In the rows, 128 means zero.
A: rows in a few groups, each row roughly a mix of its group's directions (some rows in no group)
A (155 x 11)
[[ 84  82 117 104 151 151 123 125 159 164 126]
 [154 101 138 116 148 203 112 116 127 136 124]
 [135 151 102 122 180  88  97 131  92 125 148]
 [181 144 148 114 116 107 112  98 110 116  80]
 [165 141 123 138  91 172 134  97 162 137  97]
 [136 119  98 145 173 178  99 111 136 158 142]
 [111 133 156  91  97  70 149 135 141 156 123]
 [ 70 111 171 131 111 150  96 123 117 142 104]
 [ 97 113 170 117  77 137 140 142 124 153  91]
 [146 114 121 151 134 197 142 122 131 173 125]
 [108  86 133 139 126 181 163 144 131 164 142]
 [175 169 141 144 142 135  93 127 144  91 100]
 [160 174 167 131 134  87 118 106 155 147 128]
 [124 172 158 105 128 160 172 111 106 113 157]
 [189 131 127 172 139  86 120 142 145 119 128]
 [173 148 144 124 164 130 101 171 121 120  90]
 [ 99 117  89 155 137 114 155 171 172 117 134]
 [119 170 138 105 132  76 106 163 126 114 161]
 [101 109  86  83 132 132 114 100 106 130 169]
 [119 136 122  74 138 118 143  70 131 151 102]
 [103 115 117 117 110  90 122 166 174 168 141]
 [ 70 126 119 130 126  87 139 139 110  81 110]
 [109 121 121 111 135  65 151 133 161 160 155]
 [148 117 123 110  61 166 137 131 116 149 101]
 [115 126 143  94 115 157 146  71  93 103 116]
 [120  69  94 125 121 103 136  84 130 153 117]
 [144 148 120 151 129 203 103 125 118 122 104]
 [183 138 143 133 122 127 144 139  80  82 132]
 [ 95 166 165 106 154 108 136 115  92  94 138]
 [150 152  76 117 120 164 127 126 112 147 176]
 [127 143  98  87 159 172 131  90 141 154 142]
 [150 177 149 136 121  81  98 129 142  97 108]
 [143 150 156 177 126 143 121 168 170 114 108]
 [183 137 154 101 107 163 128 131  89 137 108]
 [111 137 144 154 105  70 123 138 141  85  98]
 [126 125  83 106 128 125 129  95 165 179 152]
 [137 117  94 123  99  79 124 129 166 152 167]
 [165 155  96 133 155 185 123 129 110 148 146]
 [110 140  96 151 187 129 108 141 130 110 170]
 [117 145 127 161 167 116 113 118 116  71  93]
 [134 176 138 114 110  77 134  96 132  91 118]
 [104 128 106 108  77 129 150 117  80  96 143]
 [163 130 121 193 129 148 149 166 135 130 144]
 [156 130  68 135 140 143 126 104 125 173 155]
 [130 161 115 126 153  52 127 125 123 128 150]
 [173 155 134 129 174  93  89 138 124 111 116]
 [129  96 109  93  86 124 127  94 154 171 121]
 [165 153 114 154 142 166  81 135 115  93 125]
 [127 158 139 101 124  74 100 109 125  82 114]
 [179 153 121 130 149 117  89 115 127  77 125]
 [139 112  85 113 104 156 168 107 132 153 168]
 [108 175 105 111 135 152  78 151 132 130 161]
 [130 147 184 110  85 117 154 146 127 124  91]
 [122 135  94 163 118  72  98  98 141 118 110]
 [112  90 136 123 136 159 133  78 105  90  99]
 [ 98 127 135 126 130 173 195 148 133 130 111]
 [171 117 115 111 144 142  91 126 164 177 142]
 [134 122 190 166 122 103 108 160 145 139 111]
 [145 162 143 183 121  90 104 107 148 147 116]
 [102 108 139 109 139 131 169 181 137 156 163]
 [117 149 102 143  94 135 100  88 117  75 112]
 [100 104  99  99 139  84 111 112 159 144 164]
 [113 154 106 155 176 148  72 142 127 122 135]
 [116 115 100 116 158 132 126 143 167 176 172]
 [146 134 131 156 119  84 138 133 106  63 141]
 [ 85 116 118 110 127 130 121 100 161 185 152]
 [110 122 186 136 129 107 126 155 178 155 126]
 [120 104 138 176 157 171 166 125 110 121 102]
 [116 137 155 142  87  80 119  98 117  92 101]
 [165 118 108 178 119  84 105 162 125 139 124]
 [ 94  92 157 111 143 181 116 138 157 135 109]
 [149 104 121 103 154 200 123 143 124 144 140]
 [158 135 193  93 126 147 116 123 133 145 158]
 [136 138 146 152  96  92 144 134 110  68 103]
 [132 109 176 166 121 130 131 138 103 116  72]
 [110 127 180 108  84 129 165 137 122 133  93]
 [103  78 103 110 121 182 154 120 129 147 134]
 [191 121 114 135 134 102 114 132 108 159 168]
 [185 125 104 118 124 182 128 131  92 126 127]
 [ 97 147 103 126 172 108 152  94 172 140 128]
 [112 120 153  93 144 185 159 109 110 155 140]
 [ 97 126 146 109 112 182 150 128 132 160  85]
 [170 142 156 128 122  96  77 146 112 115  97]
 [135 102 153  83 127 169 175 136 100 128 132]
 [187 153  97 132 137 152 131 121 106  96 159]
 [129 116 114 117 142 177 127  65  97 124 141]
 [156 111 119 150 122 139 116 158 181 178 130]
 [149 192 111  90 126 138  87 124 119 125 137]
 [ 61 111 139 131 123 129 162 133 158 151 153]
 [107 117 121  88 134 162 155  78  91 119 117]
 [131 175 152 126 124 153 116 144 188 114 105]
 [161 125 118 104 128 173 161 101  96 143 164]
 [124  86 161 110 108 125 173 124  99  92 109]
 [173 128 141 108  81  90 130 134 147 161 104]
 [ 79 110  96  73 131 126 140 101 132 106 131]
 [ 88 110  57 116 129 148 153 129 128 117 127]
 [ 91 128 127 102  76  95 109 105 142  92 122]
 [146 126 167 153  78 149 115 167 129 102 109]
 [ 93 121 122 159 120 146 165 107 102  73 122]
 [ 83 116 113 183 165 101 131 142 135 119 147]
 [166 144 120 114 154 103  65 114 137 150 115]
 [158 107 122 156 110  69 138 171 140 136 135]
 [ 98 117 114 105 133 134 130 120 170 192 150]
 [141 160  99 153 140  91 112 107 143 182 115]
 [107 138  94  98 135 135 149 143  90  85 168]
 [111 163  98 172 134  88 119 103 113 109 158]
 [164 149 124 118 119  64 101 125 159 138 110]
 [124 153 116 124 107 115 140 104  86  74 164]
 [125  70  77 155 121 117 145 133 103 146 134]
 [112 127 132 126 162 150  83 166 151 158  92]
 [117 136  91 127 123  86 104 157 170 169 127]
 [131 127 106 150 100 192 142 156 118 135 162]
 [146 126 152 160 126 173 166 138  91  96 107]
 [106  80 122 159 113 121 106 118 141 131  70]
 [135 130 169 161 153 145 128 180 135  98 100]
 [185 146 117 107 118 155 128  74 115 138 135]
 [162 153  96 113 132 143 130  69 123 129  91]
 [118 133 137 116 101 118 130  81  99  69 105]
 [144 182 105 118 172 124 117 101 117 163 114]
 [154 128 100 134 120 138 106  92  93  69 135]
 [100 117 148 115 122  61 115 155 120  95 138]
 [ 94 135  98  93 104  79 160 108 114 142 139]
 [152 124 159 172 129 148 140 127 153 127  69]
 [157 107  98 130 129 141 149  72 118 174 132]
 [141 126 122 179 142 110  85 132 171 161 118]
 [129 128 173 187 162 146 139 111 132 156 128]
 [130 126 113  70  93  91 116 121 114 129 168]
 [176 159 129 169 106  87 101 133 131 111 130]
 [100 114 129 157  75 102 124 157 142  99  98]
 [149 127 160 171 115 111 109 163 171 153 108]
 [121 110  94 173 127  76 107 146 128 121  96]
 [ 86 119 121 146 133 153  78  87 157 125 146]
 [158 142 131 154 144 168  89  88 118  97 108]
 [153  79 141  92  86 137 143 105 132 159 141]
 [181 112  96 114 109 151  94 149 121 158 147]
 [145 125  94 112 122  71 129 121  88 104 158]
 [ 78 132 158 103 133 163 150 158 131 129 167]
 [ 98 112 119 110 103  67 158 136 101 148 141]
 [134 120 179 165 121 136 161 154 135  96  93]
 [158 135 131 173 108  78 112 149 101 102 115]
 [145 127 115 102 103 134 162  73 117 149 169]
 [ 74 120 123 115 137 177 169 137 150 141 136]
 [164 165 134 175 142 121  98 167 150 118 129]
 [118 152 124 139 134 128  72 138 164 111  78]
 [161 148 157 119 157 163 143 117  78 104 113]
 [149 114 104 191 137 178 119 143 127 137 132]
 [151  99 126 142 101  67  97 151 153 130 119]
 [127 135 161 142  95  97  87 126 113 101  82]
 [137 180 137 138 112  97 123 150 111  72 117]
 [ 77 126 165  84 119 107 129 119 156 132  99]
 [151 121  93 104 142 178 123 102 153 169 135]
 [187 117 124 125  95 163 110 148 160 146 139]
 [ 94 108 159 141 170 145 149 159 147 153  96]
 [158 120 118 159 134 177 123 104  76 133 111]
 [142 141  97 115 145  90  69 122 153 123 155]]

which group is each row in? (one row of each group first)
[120 134 138  78 105  96  70 114 133 113 119] => R
[156 130  90 125 137  89  98  89 136 136 170] => C
[124 198 110  93 143 132 136 114 133  96 141] => J
[134  98 168 111 140 190 133 155 131 110 111] => N

[155 144 132  99 123  90 109 143 171 174 109] => C
[139 119 150 166 106 170 149 140 171 133  92] => R
[167 108 178 147 114 114 155 174 133 127 117] => N
[156 151  81 113 161 120  89  91 138 134 141] => R
[128 176 112 111 121 151 147 104  93  78 126] => J
[139 161 151 166 133 108  92 150 107  92  95] => J
[174 139 161 128 132  76  98 155 114 112 139] => C
[136 110 137  91 144 197 107 140 131 145 150] => J
[171 124 149 125 128 165 149 117  81  87 132] => N
[118 129 129 108 127 110  73 114 161 181 111] => C
[126 175 128 103  98 172 150 158 117 123 160] => R
[187 158 135 101 170 129 117 103 110 138 127] => C
[110 119 140 109 129 139 123 160 176 189 130] => N
[115 112 130 119 150  95 167 102 121 176 167] => J
